Each row has a name. Each piece below is followed by the name of the row it came from, unless a question asks for something else. Each question is about the rows just above it. Places in a row count from 0.

non: [-145, -446, 107, 662, -474, 788, -149]
romu: [-624, 5, -12, 10, 346, 252, -5]
Bug: [-699, -446, 107, 48, 501, 105, -197]
Dib: [-78, -207, -387, -779, 564, -137, -36]
tup: [-97, 3, -101, 334, -468, -286, -624]
zined: [-111, 26, 41, -37, 69, -57, -81]
boga: [-418, 243, 494, 728, 31, 339, -144]
zek: [-112, -456, 50, 45, 254, -135, 58]
feri: [-78, -207, -387, -779, 564, -883, -36]
Mek: [-244, -97, 3, -101, 335, -468, -286]
gil: [337, 55, -333, -164, -383, 14, 114]
key -> tag
[789] -> Z736
[-446] -> Z843
[788] -> Z760
[14] -> Z602
[107] -> Z59
[105] -> Z439
Look up the entry of non at place 5 in the table: => Z760
Which row holds [-111, 26, 41, -37, 69, -57, -81]? => zined
The row with [-78, -207, -387, -779, 564, -883, -36] is => feri
[-699, -446, 107, 48, 501, 105, -197] is in which row? => Bug
Row and place where [-97, 3, -101, 335, -468, -286] starts: => Mek, 1
[-624, 5, -12, 10, 346, 252, -5] is in which row? => romu

raf: [-397, 161, -95, -158, -162, 29, 155, 221, 236, 407, -106, -177, 490, 457, 9, -105, -196, -133, 247, 137, 145, -266, 60, -30, -267, -230, -39, -24, -318, 166, 256, 144, -199, 412, 145, 109, 55, 225, -311, -293, -58, 100, -259, 198, -138, -330, 238, -131, 134, 235, 200, -44, 13, -167, 103, 166, 244, 554, -388, 163, 15, 100]
zavu: [-540, 355, -171, -230, -198, -126, 259, 86, 259, 467, -252, -124, 705, 681, -76, -117, -255, -76, 377, 195, -37, -439, 83, -166, -133, -91, -204, 101, -446, 158, 389, 144, -232, 328, -113, 218, 136, 166, -413, -422, -121, 33, -374, 285, -368, -289, 257, -260, 119, 319, 433, -189, -227, -6, 94, 291, 248, 720, -363, 214, -38, 163]
Dena: [-307, 451, -391, -158, -330, -135, 90, -187, 439, 131, -208, 26, 448, 538, -314, 47, -398, -114, 182, 299, -284, -212, -293, -82, 308, 45, -166, 129, -465, 266, 61, 32, -112, -177, -476, 74, 110, -10, -120, -312, -135, 88, -404, 329, -256, -124, -184, -182, -86, 180, 477, -336, -148, 311, 8, 423, 146, 393, -155, 194, -143, 171]
feto: [-112, 332, -319, -304, -110, -385, -237, 70, 342, 138, -84, 473, -115, 210, -68, 341, -393, 17, 198, 591, -404, 181, -81, -204, 774, 524, 285, 177, 101, -52, -367, 218, -9, -305, -807, 13, 320, -433, 224, -405, -307, 381, -508, 431, -1, 174, -466, -22, -180, 56, -153, -526, -409, 522, 146, 204, -42, 86, 235, 34, -180, 7]
fal: [-298, 295, -322, -112, -459, 108, 138, -205, 246, -88, -144, -138, 410, 251, -156, 8, -336, -118, 42, 187, -198, -155, -383, 22, 74, -87, -194, 43, -425, 283, 9, -36, 22, -357, -289, -4, -7, 115, 94, -84, 69, -110, -166, 83, -157, -138, -303, -141, 21, 99, 511, -182, -36, 251, -35, 445, 238, 289, 33, 102, -8, 146]
key -> tag
[46] -> Z330
[47] -> Z346
[-116] -> Z845
[257] -> Z692
[-105] -> Z194
[-117] -> Z596
The tag of zavu, keyed by place 15: => Z596
The row with [-307, 451, -391, -158, -330, -135, 90, -187, 439, 131, -208, 26, 448, 538, -314, 47, -398, -114, 182, 299, -284, -212, -293, -82, 308, 45, -166, 129, -465, 266, 61, 32, -112, -177, -476, 74, 110, -10, -120, -312, -135, 88, -404, 329, -256, -124, -184, -182, -86, 180, 477, -336, -148, 311, 8, 423, 146, 393, -155, 194, -143, 171] is => Dena

baf: [-123, -63, -112, -166, -254, -122, -33, 299, 548, -9, -88, 371, 345, 362, -166, 551, 33, 165, 677, -112, 201, -14, -80, -69]
pepeb: [-42, 506, -373, 386, -215, -138, 103, 53, 230, -339, 303, 213, 46, -123, 29, 113, 495, -2, 259, 374, -8, -71, -301, -367]
Mutib: [-123, -63, -112, -166, -254, -122, -33, 299, 548, -9, -88, 371, -284, -89, -500, 24, -110, 387, -448, 288, 303, 132, -17, 286]
Feg: [-123, -63, -112, -166, -254, -122, -33, 299, 474, -9, -88, 371, 246, 362, -166, 551, 33, 165, 677, -112, 201, -14, -80, -69]
Where do [-123, -63, -112, -166, -254, -122, -33, 299, 548, -9, -88, 371, 345, 362, -166, 551, 33, 165, 677, -112, 201, -14, -80, -69] appear? => baf
Table of tags by key:
[-88] -> Z562
[-87] -> Z415
[549] -> Z337
[-69] -> Z816
[-89] -> Z982
[548] -> Z987
[303] -> Z455
The tag of baf, keyed by place 10: => Z562
[-123, -63, -112, -166, -254, -122, -33, 299, 474, -9, -88, 371, 246, 362, -166, 551, 33, 165, 677, -112, 201, -14, -80, -69] => Feg
Row and place where [230, -339] starts: => pepeb, 8

sos: [-375, 306, 349, -29, 414, -232, -27, -6, -402, 50]
fef: [-41, -186, 148, -429, 54, -11, 56, 144, 121, -111]
Ramo: [-791, 463, 110, 226, 264, -323, -161, 213, -126, -138]
zunem: [-705, 443, 391, 254, 26, -333, -162, 369, -91, 125]
tasa: [-345, 184, 199, -141, 154, -29, -43, 128, -456, -348]
Dubob: [-191, -55, -79, -51, 138, -29, 163, -350, 231, 310]
pobat: [-495, 373, 151, 97, 462, -278, 2, -94, -156, -96]
riki: [85, -32, 95, -250, -8, 18, -118, 283, -113, -163]
devup: [-677, 337, 295, 133, -189, -194, -230, 496, -318, -141]
Goke: [-275, -122, 67, -160, 310, -226, 155, -80, 96, 101]
riduv: [-495, 344, -55, -6, -29, 414, -27, -232, -43, -293]
Dagag: [-75, 0, -113, -277, 24, 168, 45, -219, 257, 332]
key -> tag
[497] -> Z233
[368] -> Z27
[496] -> Z338
[-350] -> Z65
[128] -> Z846
[369] -> Z857
[-219] -> Z328
[-349] -> Z791
The tag of devup, keyed by place 7: => Z338
Where does [-29, 414, -232, -27, -6] start? Give its row and place. => sos, 3
[-191, -55, -79, -51, 138, -29, 163, -350, 231, 310] => Dubob
[-495, 373, 151, 97, 462, -278, 2, -94, -156, -96] => pobat

vugen: [9, 340, 654, 853, 927, 869, 656]
nopi: [145, -221, -582, -797, -915, -915, -768]
nuze: [835, 602, 278, -93, -444, -722, -894]
bosi: [735, 906, 925, 809, 577, 244, -135]
sud: [-776, -921, -914, -795, -535, -202, 162]
Vel: [800, 846, -67, 275, -416, -694, 614]
nizu: [-720, -897, -935, -819, -604, -288, 61]
gome: [-840, -633, -321, 61, 394, 677, 895]
Doma: [-112, 260, 601, 821, 938, 911, 720]
gub: [-535, -202, 160, 853, 927, 869, -708]
kor: [-896, -694, -416, -67, 275, 614, 846]
Puza: [868, 681, 367, 1, -360, -637, -845]
Table of tags by key:
[-694] -> Z474
[-916] -> Z599
[-695] -> Z934
[-915] -> Z411
[145] -> Z156
The tag of nopi, keyed by place 5: => Z411
[-840, -633, -321, 61, 394, 677, 895] => gome
Where do [-776, -921, -914, -795, -535, -202, 162] appear? => sud
Where does [-535, -202, 162] start? Give its row and place. => sud, 4
[145, -221, -582, -797, -915, -915, -768] => nopi
Which row holds [-896, -694, -416, -67, 275, 614, 846]? => kor
[-694, -416, -67, 275, 614, 846] begins in row and place => kor, 1

vegir: [-135, -122, -227, 403, 434]
zon: [7, 162, 61, -82, -600]
pavab: [-640, 263, -422, -10, 48]
Bope: [320, -387, -371, 740, 645]
gapop: [7, -122, 61, -82, -600]
key -> tag
[-227] -> Z463
[-135] -> Z356
[-639] -> Z730
[403] -> Z500
[-136] -> Z486
[-640] -> Z522
Join vegir by its entry at place 0: => Z356
Where do [7, -122, 61, -82, -600] appear? => gapop
Row and place where [162, 61, -82, -600] starts: => zon, 1

Zeku: [-258, 179, 430, -354, -252]
vinek: [288, -118, 422, 374, -666]
sego: [-258, -354, 430, 179, -275]
rekep: [-114, 251, 573, -182, -286]
tupo: [329, -92, 532, 416, -722]
Row and place where [430, -354] starts: => Zeku, 2
[-258, 179, 430, -354] begins in row and place => Zeku, 0
key -> tag
[-92] -> Z167
[-117] -> Z449
[-118] -> Z967
[374] -> Z735
[-91] -> Z257
The tag of vinek, keyed by place 1: => Z967
Where does [430, 179] start? Give its row and place. => sego, 2
[251, 573, -182] begins in row and place => rekep, 1
Where do [-258, -354, 430, 179, -275] appear? => sego

naf: [44, -218, -63, 73, 16, 181, 135, 237]
bez: [5, -166, -42, 73, -37, 247, 192, 145]
dav: [-53, -176, -10, 45, 34, -20, 21, 129]
Zik: [-440, -176, -10, 45, 34, -20, 21, 129]
Remon: [238, -37, -40, 108, -69, 86, 2, 42]
duven: [131, -346, -35, 300, -350, 31, 212, 35]
laz: [-277, 227, 565, -307, -206, -112, -117, -588]
bobes: [52, -29, -42, 88, -39, -52, -58, -44]
nir: [-52, -91, -37, 118, -32, 35, 66, -6]
vaf: [118, 66, -37, -52, -91, -32, 35, 35]
tags:
[-52] -> Z146
[16] -> Z93
[-40] -> Z74
[-43] -> Z26
[-206] -> Z923
[-207] -> Z44
[-39] -> Z536
[-44] -> Z58
Join bobes by its entry at place 4: => Z536
Which row holds [5, -166, -42, 73, -37, 247, 192, 145]? => bez
[-52, -91, -37, 118, -32, 35, 66] begins in row and place => nir, 0
[-53, -176, -10, 45, 34, -20, 21, 129] is in which row? => dav
[-440, -176, -10, 45, 34, -20, 21, 129] => Zik

befo: [-113, 164, 49, 184, 164, 185]
Talo: [55, 49, 164, 184, 479, 425]
Pide: [37, 244, 719, 663, -796, -675]
Nub: [362, -223, 538, 550, -583, -503]
Row and place where [49, 184, 164, 185] starts: => befo, 2
Row and place where [49, 164, 184] starts: => Talo, 1
[550, -583, -503] begins in row and place => Nub, 3

